Rows are one point carried round by a steady rotation, each followed by how many ticks it has turned.
The counts run from 0 to 678.
[  7  -6   0  -5   0   7  23 -14   5  17  -3 -18 -11  -7 -10  10   8   9
   5 -15   0 -14  -8  -1  16   1   8  13   4   7   6  11  -6   8   0  -7
   2   0   4  -4  14  -7  39  -9  13   6   6 -13  -7  -2  -1  15   9  -2
  11  -7   3  13   7  14  30  10 -13  -6 -15  -6  -1   6  17  -7  18  15
   9  15   6 -11 -17   4  11 -15   2  10  -7  -2 -15   4 -13  -3]  105
[  5  -3 -14   4  12   0  17   9  16   9  -2  15   5   0   3  18   4   1
   1  -7   3  -2  -8  -6  13   6   6   8   3  17  -4 -18  -3   6   3   1
   5 -10   4   1  -7 -21  25  -9  15  -7  10  -9  -5  -3  -9 -21  24   0
   8  -4   8   5 -10   5  16  21   2   2   5 -15  12  12  15  11  28  10
   5  11   8  -8 -15   4 -11   4  -9  24   3 -17  -6 -11  -9   4]  180
[ 10 -17 -20   4   8   2   1   0  19  11   4  -6  -5  -7  10  20  10   5
 -14   0  -5  -3  -6  10  16  -2  13   4   5  18  12  -6  -4  16  -9 -11
   1  -7  22   0   1 -10  29  -7   5   2  -5 -20  -4  -4 -10  -6  19   7
   0   2  10  -6  -9  -3  20  25   1   2  10  -3  12   3  11  12  21   8
   3  20  14  -9 -20  16  18  -2  -4   6   0  -4  -4 -11  -7  -6]  472
[  3 -12  12   3   4   0  18 -16   4  13   1 -10 -10  10  -9  -9   4  11
   4  -3   3  -3 -11  10  12  14   4   4  -3  -1  -4   8 -18   2   2  -4
   6   0   0 -13   6   3  38   0  10   6  -4  -6  -3   7   7  25   7   7
  -3 -14  -8  20  -5   4  21  -1  -6  -5 -16  -6 -12  17   8 -14  10  16
  22  -5  14 -16 -19  12  15  -6   3   6  -3   2 -22  -7 -12 -11]  598
[ 15  13  -6  -4  -3 -12  24  15   8  23  -2   4  -4 -12  -6  14 -11   0
   9 -10  -8  -2 -16 -19  10   5  -1   8  -4  10  11  -8  -6   6   8  -6
  -9  -9 -13   7  12 -10  25 -11  10  -3  11  -4  -6  10  -8  -4   4  -9
  23 -14  -4   2  13  13  13   7  -4  -3   1   4  -2  19  14  10  18  10
   6   5  -2  -7 -15   3 -17   2  -7  16   3  -9 -18   3 -11  25]  355
[  6  -4  -6   1  -2 -26   5  -6   7  13  -7   9 -13   4   0  -4 -20   3
   0  12  -4   3   7   5   8  21  17   5 -11  11  -7  -3  -8  -5  -3 -13
  10   0  -9   1  19  10   8 -13  14  -2   3  -9  -7  23  10  15  14  -8
  -4 -17 -11  -3   2   2   9  -3   3 -17  -6  12  -9  23   5  -6  20  21
  21 -12   5 -23 -18  14   3   3  13   2  -5  11 -16  15 -11   6]  462
[  8 -26 -21   7   7  -9  -2  -1  16  14   4   1 -10  -9  11  11   8  -1
 -16  -4  -8  -2  -6  21  11   6   9   2   4  14  16 -10 -14   8  -6 -16
   4  -4  20   6   3  -4  28 -10   8  -1   1 -18 -12   5  -8  -1  21   0
   4   4   4  -6  -6   2  18  12   2   3  11   0  12  10  11  18  20  11
   4  19  11  -9 -22  17  16   0  -2   3   8   1  -4 -11 -13  -3]  561
[ 17 -13  -8  12   7 -27  -3  12  18   9   0   8  -7  -1   5   7 -27  -3
  -8  18 -13   8 -13  12  -1  14  17  -3  -7   7   6 -12  -6  -8   5   1
   4  -8   0  -3   3  12   9  -7  -8  -1  -7   2   4  14  -5   5   9 -10
  15 -14 -19 -12  -2 -11   1   7  -2  -3  15  10 -16  21  -7   6  17  13
  15 -12   8 -18 -17  12   1  13  -4   3  11  10 -21  -6  -2  -4]  170
[ 12  -4  -6  -2   4   3  20   4  13   6  -5 -22 -11   2   8   5   5  12
   0   3  -5   3 -21   1  15  -3  11  13   0   0  10   8 -11   6  -2  -3
  -6  -3   2 -17   2   4  31  -4  -6  13 -12  -9   4  -4 -11  17  -2  13
   6 -15 -12  10  -3  -6  20   6  -6  -4  -1   0 -13   7  12   2   4   8
  23  -6  21 -10 -16  17  21  -5 -12   6  -1   1 -32 -10  -8  -8]  526
[ 10 -15  -5   8  19   4  20   5  15   7   4  -6  10   1   5  10  -1   1
   9 -12   3 -12 -25   9   9  -8   3   0  -8  11   2  -4  -5  -2  11  11
   0  -9   8  -9 -21 -14  34   5 -10   5  -1   0  -1 -11  -8 -10   8   5
  12  -7   1  17 -13  -8  16  15 -18   1  -2 -13  -4  12  -3   3  19  13
  15   2  12  -9  -6   1   3   3 -20  20   8 -12 -16 -22   0  -7]  307
[  3  -8  -5   4   1 -25  20   1   9  20 -12  16  -6   3  -7  -7 -16  -2
   4  -4  -4  -8  -1   1   2  20  12   7 -13   5  -3  -3  -9  -4   9 -14
   6  -5 -10  -3  14   0  10 -13  19  -6   9  -6 -14  16   3   7  13 -13
   8 -16 -11   4   9  17  10  -6   2  -9  -3   4  -9  30   7  -6  20  19
  20  -5  -4 -12 -19   2 -17   5  -1  11   5   2 -14   9 -12   7]  228
[  8   0 -18   4  15  -8   0  -6   4  11   9  -3   0  -8   3  36  -7   3
  -1   7  -3 -15   2  10   0  -2  15  -2   7  24   6  -9   2   6   0  -1
   4   1  10  11  -3 -13  27 -10   3  -3   3 -13   6   6   3  -9  11 -13
   2   8   8  -2  -1 -14  27  26 -15  -5   1   5   7   7   1  14  31  14
   8  14   6 -18 -18  -5   7  -1   5  14  -7  -6  -2  -6  -2   4]  515
[ 14  -4   3  -4  10  -6   5  -4   6  25  12   8  -3  -2 -12  10   3   3
  -7  -3   1   2 -17   2   4  13 -10  -8   7   1   3 -18 -21  11  11  -7
   9  -9   8   1  -2  -6  42   1  10  -5  -2   1  10  14   0   7  11  -6
  11  -3 -10   9  -2   3  28   9  -5   5   5  -2   4  20   1   4   9  16
   4  10  14 -19 -31  11  16   2   5  16   4  -3 -16 -13  -5 -11]  47
[ 11  -5 -20   9   8  -1  20  18  24   4  -7   8   0  -6   8  17  -5   2
   3  -2  -6  -5 -10 -12  18   3  15  10  -6  10   0  -6   8  -1   2   0
  -1 -12   4   0   1 -15   9 -10   6  -3   6 -11  -8   1 -16 -21  23  -6
  17 -20   8  -2 -10   5   7  23   2   0   2 -11   7  10  11   9  34  10
   4  -1  -2  -2  -6   8 -20   8  -7  18   5 -12  -6  -2  -3  16]  36
[  5  22   1 -11   1  -7  18  -9  -2  16   1  -9  -9   3  -7  13  -5   8
  10   4   2  -5  -4 -10  17   7   4   7  -1  18  -8  -8  -8   8  -5  -7
  -3   1 -17  -5  10  -9  29  -8  11   0   3  -4   3  17   8  12   0  -1
   2  -7   3   7   5  -2  24   4 -11  -9 -18  11  -5  14  17  -6  16   8
  15   2  10 -25 -12   2   2 -12  12  11 -12  -5 -23   6 -17  19]  644
[  4 -16  -3  10  11 -30  -9  -7   8  17  11   8 -14   2  10  -7 -15  -4
  -3  10  -3   2  -7  19  11  10   6 -12 -12  13   1 -18 -22   1   3 -12
   9  -6   2   3   3   8  16  -6   4  -2  -2  -3  -7  17   8   3  17  -2
  -9  -2   1  -5  -9  -5   7  -2   1  -5   0  12  -8  27   0   1  20  13
  17  -8   8 -22 -17  13  14   6  14  -4   5   9 -21 -11 -16   6]  98
[ -8  -3 -11   4   8 -19  17 -12  -2  15  -9  -4   0  -2   8  -7 -17  -2
  14  -6   1 -16  -3  12  -1   1  11   6 -20  28   1  -2  -7  -1   4  -5
   2   7 -13   0  -4  -7  22  -6   8   7  11  -5 -14   0  13   4   7  -1
 -12  -2   2  14   9  -3  11   3 -15 -17  -9  12 -13  23  18  -4  22  17
  26  -5   2 -16  -9  -9   1  -6  -5   7  -3  -6 -17  -3 -20  11]  465
[  2  18   3  -8   1  -6  25   0  -4  20  -4   2   1   2  -7   3 -11  -1
  16  -8   4 -10 -11  -9   6   5  -3   9  -8  18  -3 -14 -13   8  10  -5
   0   2 -18  -1  -5 -16  30  -4  16  -1   9   1  -1   4   4   1   1   0
   3 -11  -1  17   7   3  19   7 -14 -12 -12   7  -7  23  17  -2  12  12
  21   0  -1 -17 -12  -4  -5  -5  -4  22  -6 -15 -21  -8 -15  18]  410
[ 15  -3  -7   1  11   7  13   4  19  10   4  10   2   7   1  18   6   5
 -13   2   4   3 -19   0  15  14  -3   4   4   7   3 -21 -13  13   6  -3
   4 -10  12  -6 -12 -13  31  -3  11  -3  -3  -8   4   2 -13  -9  16   8
   9  -7   0   5 -14  -2  20  18   4   3  12  -9   9   8   8   9  15   9
   5   5  20  -8 -28  14   7   8 -10  19   6  -9 -11 -22  -7  -4]  179
[ 10   0   1   5   8   9  35   5  15   5  -4 -12   5  -2  -5  17   0   2
  13 -13   7 -11 -21  -8  13  -4   8   8  -2   0  -6   7   1  -3   3   7
   0  -8   0  -8  -6 -13  33  -2   1   6   2   0  -4  -2  -9   0   9   0
  23 -14   0  14  -7  -1  21  16 -16  -1 -11 -17  -2   6   4  -4  23  11
  15  -2   3  -8   0  -5  -8  -4 -17  26  -1 -13 -16  -7  -2   4]  308
[  8 -23 -16  12   9 -12   4  16  27  12   0   8  -5  -3  12  10  -2   1
 -12   0  -5   2 -17   7  10   4  13   1   1   8  13  -9  -8   0   1  -3
   0 -16  14   3  -6  -5  16  -3  -3  -1  -2  -9 -13  -1 -21 -11  23   1
  13  -9  -6  -6 -16   2   5  16   6   4  17  -6   7  13   8  16  18   8
   3   3  11   1 -15  16   3   9 -13  12  15  -5  -8 -16  -3  -5]  124
[ 14 -12  -8   5  10   4   5  -5  16  11   6 -14  -1 -10  -2  23   6   4
 -12  -5  -6  -6 -17  14   5  -2   5   1  12   4  16   2  -7  10   2  -2
   1  -8  19  -5  -6  -3  39  -2  -5  11  -7 -12   9  -2  -9   8   3   2
  13   1  -5   2  -2  -8  26  19 -12   9   5  -3   0   5   2  12   8  11
   8  13  15  -9 -22  13  25   4 -11   8   2   2 -12 -19  -1 -16]  251
[ 11 -10 -15   7   8  -6  15  12  19  13  -3  16   5  -6   2  12  -3  -1
  -2 -10  -4  -8 -13   2  11   8   0   6  -3  13   5 -14 -11   3  10  -6
   6 -16   4   2  -7 -16  17  -8  15  -3  12 -10 -14  -2 -12 -19  27  -1
  10  -6   6   4  -6   9  10  13   5   5  10 -12  11  20  11  15  25  12
   0  11   3  -3 -17   3 -10  10 -11  21  15 -14  -3 -14 -10   5]  269
[ 20 -11  -8   6  -3  -6  11  11  26  14  -4   1 -10  -3   3   8   7   6
 -17   4 -13   7 -17  -2  16   7   6   9   1  -6  13  -7  -9   4  -2 -10
  -5 -19  10 -11  14   4  23 -10   1   1  -4 -11  -6   9 -24  12  14   3
  23 -17 -11  -7  -1   8  14   7   8   4  13  -3   1  11  10   9   6  10
   5   6  13  -3 -25  23   5   9 -11   8  12   3 -20  -9  -6  -6]  123
[ 13  -8 -14  12  15 -24  -3   9  14  12   4  23  -2   3   5  15 -21  -6
  -5  17  -2  -1  -4  13  -1  17   9  -7  -4  16  -4 -23  -5  -5   4  -2
   9  -7  -1   1  -7   0   7  -7   3 -12   0  -1   2  15  -5  -9  19 -13
   8  -8 -11  -9 -12 -10   6  16   1  -4  14   2  -1  24  -5  10  28  16
  12  -7   3 -22 -20   5  -7  19   2  10   6  -3  -7 -10  -1   2]  315
[  3 -23  -3  12   5 -22  -8  -7  10   6   4  -1 -19   1  11   0  -9   3
  -9  16  -6   4  -1  13  22   7  23  -1 -10   9  -1   1  -5   1  -9 -12
   7  -3   0  -2  14  11  12  -8  -2   2  -4  -7  -6  18   8  13  19  -1
  -6  -8   1 -10 -13  -5  10   7   3  -7 -10   6  -5  17   2  -5  28   8
  13 -13  13 -21 -13  19  14  -1  21  -8  -5  12 -18   4  -9   4]  331
[ -7 -28 -13  17  12 -12  11  -4  13   6  -3   7  -1  -2  11   1  -1   2
   3  -9  -1 -12  -2  11  20   3  20  10 -15  21  -8   2  -3  -5  -1 -10
   7  -6   2   3   4 -10  11 -10  11   2  12 -14 -23  -1   4 -13  29  -3
  -9  -7  16   2 -19   5  11  12   0  -6 -13  -7   6  17  11  -3  38  15
  15   1  -3  -9  -2   5  -5  -3   2   6   2  -8   0   0 -14   8]  418
[  4 -19  -8   9  -3 -13   7  -6  12   7  -7  -5 -18   0   3   3  -8   7
   1   5  -2  -5   2   0  26   9  23   9 -13   9  -6   7   0  -3 -10 -14
   4  -6  -6  -4  20   0   6 -15  10   4   6 -12 -14  17   1   7  20  -3
  -3 -17   9  -8  -7   6  13   4   3  -9 -19   2  -2  12  11  -8  32  14
  15  -9   1 -15  -7  14   2  -7  17  -1  -6   2 -12  15 -12  15]  330
[  4  -1 -13   1   4  -1  19  -3   8  18  -4  11   0  -7  -2  10   5  -3
   0 -15   3 -10  -7  -6  15   8   1  11  -4  16   3  -9 -11   8   2 -13
   1  -7  -3   7   4 -18  27 -11  23  -2  15 -11 -16   2  -2  -8  19  -7
   5  -4   7  10   7  16  21  11   1  -2  -4  -8  10  15  19   4  25  15
   2  15  -4  -2 -14   2 -11  -3  -4  21   3 -13  -4  -3 -18   9]  414
[  2 -22 -12   9  -8 -16  14   8  16  16 -10  -8 -13 -14   7  -4  -5   5
  -5  -9 -13  -4  -6   5  15   0  19  10 -11   6  17  15  -9  -1  -5 -16
  -5 -12  -1  -4  24   9  18 -18   3  12   5 -15 -23   5 -10  14  12  -1
   8 -16  -1  -5   7  18  12  -3   4  -4  -4   3  -7  13  17   0  17  13
  14   2   4  -3 -10  19  -1  -4  -5  -1   8   6 -17   7 -13   7]  67
[ -2 -29 -13  15  15  -9  -1  -3  14   9   3  12  -5   1  12   2   3  -1
 -13   0  -4  -4  -3  16  19  11  12   3  -8  17   0  -7 -12   2  -2  -9
  11  -8  16   1  -4  -9  18  -9  15  -5   7 -12 -16   3   0 -10  31   0
  -4  -1  12  -1 -20   2  11  13   6   1   4  -9  11  15   6  10  30  12
   9   5   9  -8 -14  11   5   4   3   8   6  -5   1 -14 -13  -6]  417
